In the rows, 128 means zero.
One turn moves each row of this set onto another row. After a few examples, where does it send each row asked below?
zedak: [117 164 161 118 141 142 111 108 146 170 117 122 103]
Fut: [ 87 130 136 129 135 135 122 120  89 160 127 127 105]
mik: [121 155 107 140 106 127 122 118 104 173 112 180 146]
mugir: [148 119 115 153 123 149 127 128 149 117 119 150 150]
Dis: [115 170 105 139 122 159 153 122 164 143 128 101 121]
logi: [156 165 130 139 110 187 161 103 106 157 139 143 104]
nul: [112 153 156 115 137 134 111 118 157 164 122 134  91]
piz: [ 86 129 138 122 130 135 121 128  92 155 130 132 100]
dom: [111 131 133 111  86 130 113  89 125 149 109 159  92]
keb: [125 125 114 167 109 166 134 128 118 150 152 105 138]
kif: [152 134 125 139 116 157 126 134 144 111 122 148 153]
Kuv: [111 159  99 144 123 152 153 123 170 144 128 107 115]
Torol: [137 176 123 155 122 157 159 107 140 137 110 186 101]
Vis: [ 88 137 141 121 131 140 121 125  87 157 130 127 106]
sizek: [139 182 126 156 125 161 159 103 135 140 108 180 108]
Dubem: [126 135 123 144  96 171 133 145 120 137 160 114 132]
riti: [146 138 117 133 103 167 160 122 129 147 147 168  78]
sif: [137 174 120 162 127 156 159 101 138 142 107 182 105]
Tig: [119 112 109 158 101 157 134 143 132 141 159 122 122]
Zap: [120 154 145 109  88 147 113  80 108 153 105 141 110]
Niz: [112 147 150 131 146 131 112 104 154 175 115 126  97]
kav: [123 163 112 132 102 132 122 122 102 169 115 181 147]
lalom: [153 132 122 153 125 158 127 122 139 120 115 139 161]
rura: [148 130 107 167 123 165 163  92 121 168 133 150  93]
nez: [114 132 129 133 100 133 115  68 116 164  98 142 106]
nudu: [112 165 105 132 117 155 153 131 170 138 132 109 113]
lom: [120 155 108 133 101 126 122 125 108 167 116 187 141]

keb goes to Tig
mugir goes to kif
Niz goes to nul
Now these:
logi goes to rura
mik goes to lom
sif goes to Torol
piz goes to Vis
dom goes to Zap
nudu goes to Dis

One turn moves each row of this set onto another row. After a few examples, where does it send each row asked below?
sili: [130 178  88 122 173 117 112 126 170 133 105 178]
Kabi: [138 155 158  89 162 120 112  82 198 119 103 131]
Kaliz: [165 138 102 119 206 131  99 140 202 156 104 162]
dabe: [142 116 115  98 147 160 135 109 198 128 110 147]
Veruz: [145 183  87 123 158  98 132 119 181 143 108 168]
Vam: [139 162 129 115 190  85  91  93 194 121  84 153]
peb: [142 148 163 106 183  99 143 116 226 153  90 134]
dur: [130 158 152 111 173  85 143 136 209 155  73 155]
nol: [144 122 158 110 138 121 153 148 187 147 110 167]
punip: [166 134 110 121 209 133 100 137 201 157 104 166]
vuf: [163 148  89 123 184 145 114 135 209 162 108 163]
vome: [128 138 147 117 165  87 142 152 182 150  83 178]
Lolo: [183 140 138 120 182 128  88 105 208 126 130 144]
kozo: [138 130 154 137 171  89 127 123 196  94 117 142]
Piba: [131 133  93 113 141 149 142 110 201 129 101 155]
Vube: [130 139 152 124 171  84 135 156 183 146  88 177]
tuta: [171 160  83 126 170 115 136 124 208 154 124 154]
popep: [126 171  92 125 164 121 112 127 169 132  89 180]
lal: [125 142  90 109 148 138 147 102 198 125 109 155]
rilof: [157 120 139 145 177  94 129 152 208 115 118 150]
fopog: [141 113 121 100 148 160 138 107 197 128 107 152]
lovi: [146 157 151  90 144 131 116  77 199 132 100 141]
Pomev: [160 174 178 120 166 117 113 136 180 144 125 154]
rop: [135 155 159 101 155 116 112  77 194 109 104 147]
Vubon: [136 123 163 113 140 117 154 144 190 144 104 165]
fitu: [159 116 151 131 175 108 135 162 201 150 116 166]
Guza: [116 163 113 105 165 116 109 119 160 129  78 175]
kibo: [173 138 152 111 184 128 106  92 225 130 123 137]
dugit: [116 160 118 108 168 115 109 118 158 128  76 179]
muris: [161 153  88 115 185 143 125 126 213 161 121 161]
Zakip: [171 144 152 107 188 126  94 102 210 127 127 129]
par: [152 172 149 116 197  95  85  99 194 129  99 158]
tavu: [149 157  89 116 136 120 154 107 196 136 120 152]
kop: [144 163 146 109 196  93  87 100 192 117 101 142]
tesir: [159 116 142 131 176 102 133 165 197 148 113 169]
gani: [155 156 171 116 134 130 137 145 184 142 122 157]

popep goes to vuf
nol goes to vome
sili goes to muris
Now these:
dugit goes to punip
gani goes to dur
Kabi goes to kop
fitu goes to Vubon
peb goes to kozo
tuta goes to tavu
rop goes to par
Lolo goes to lovi
dabe goes to Guza

One turn moves each row of this set onto another row. After a few examples, where does it send each row asked below?
miv: [ 95 134 141  92 136 126 143 131 115 102 104 163 122 143 142  92]
Detak: [163 161 102 168 117 122 132 101 138 120 122 137 123 104 127 145]
tudo: [142 116 123 128 169 131 151 159 141  65 126 137 124 124 144 110]
Zus: [124 160 141 137 131 122 144 167 133  75 147 140 159 117 154 112]
Sireg: [145 172 122 126 115 109 143 136 136 114 118 148 142  86 141 156]
zopo: [144 129 137 138 117 181 124 110 125 119 121 105  93 120 132 110]
Nire: [167 119 115 151 116  91 142 131 123  96  98 144 108  93 143 129]
lero: [157 136 138 114 149 131 151 163 147 104 157 125 119 131 124 135]
Kel: [125 117 133  86 117 144 145  88 133 106  99 140 110 132 134 108]
Midan: [144 127 161 115 137 158 120 146 132 122 137 118  90 111 127 127]
kono: [130 194 124 128 120  99 114 129 116 124 118 144 133 119 160 102]
Peduk: [125 139 130 108 118 109 130 138  89 112 107 136 100 164 108 121]
tosif: [132 160 136 138 144 121 160 166 132  66 129 136 159 127 141 117]
sude: [101 145 141  92 132 123 140 130 106 106 111 173 122 140 150  99]
nafat: [109 139 128 159 129 147 134 151 122  78 126 141 139 147 149  75]
Gude: [166 161 101 163 112 120 136  90 137 120 111 140 124 114 136 137]
tal: [155 154 136 114 111 151 129 115 142 105 145  94 129 101 143 141]
bap: [114 140 129 165 138 155 138 150 111  69 105 144 133 133 138  81]
kudup: [134 127 182 124 141 126 129 151 123 129 141 141 130 125 127 132]
kub: [137 130 108 119  93 138 135  85 135  86 125 165 114 143 155 117]
zup: [144 179 128 115 111 106 141 127 128 118 112 149 142  94 146 152]
fifot: [123 128 114 141 132 136 135  92 114 108 110 163 104 161 139  84]
fude: [139 133 122 136 110 177 119 100 130 108 124  95 109 132 138 103]
noge: [149 110 112 161 164 121 152 138 143  99 109 127 142 148 144 109]
rok: [131 127 125  87 109 144 142  84 126 109  93 143 111 127 143 114]
lolu: [108 156 113  97  91 137 131 128 122 105  99 159 123 135 169 115]
memed: [150 121  85 148 138 156 141 126 116  89  86 120 144 123 122 117]
fedag: [142 161 132 188 114 157 127 130 125 106 108 111 126 137 117 103]
pivo: [146 154 148 144 108 164 117 144 127 118 107 107 113 121  96 126]
Migo: [134 129 142  88 146 146 157 146 132  79 143 131 125 111 155 124]
Lafu: [144 143 111 156 139 137 147 156 136  60  97 126 147 133 113 109]
Gor: [144 149 120 138 123  96 121 150  97 114  86 132 106  91 141 131]
Keda: [124 136 150  84 124 147 143 138 132  80 148 125 137 115 154 121]
Vime: [136 179 117 168 134  99 134 136 116 117 130 169 135 128 142 122]
gizik: [135 138 154 111 115 161 117 139  97 118 118 133 133 101 105 140]
Gab: [131 134 134 158 127 164 115 140 120  78  77 119 118 114 116 100]
Zon: [157 136 129 153 137  89 119 131  97 107 129 147  94 105 130 132]
Zurat: [139 156 114 189 117 152 120 129 131 103 123 110 132 133 139  95]
kebu: [145 110 126 140 150 133 153 164 125 118 153 160 131 134 134 116]
kobip: [114 123 122 133 137 140 132  96 116 108 108 152 103 161 128  81]
nere: [138 138 141 131 128 148 117 113 114 100  73 100 145 114 114 133]
sek: [154 164 122 124  92 104 137 105 150 105 104 144 142 103 162 109]
dema: [133 179 111 174 135 105 131 144 120 116 126 160 136 115 134 130]
zibun: [158 167 120 151 122 100 120  87 131 105 144 149 124 127 147 104]
Gima: [147 109 125 121 111 105 152 119 115  94 118 148 102 166 110 119]
kadef: [112 160 111 123 121 133 113 109 103 104 139 164 106 160 153 109]
senuv: [134 122 116 106  97 112 153 139 115 101  76 133 114 152 120 118]
Teres: [161 150 144 112 123 148 147 126 146 117 145  99 119 113 135 146]

Sireg goes to miv
nere goes to gizik
Now these:
sude goes to Vime
zibun goes to kub
Migo goes to tosif
Zurat goes to fude
Gima goes to Nire
pivo goes to Midan

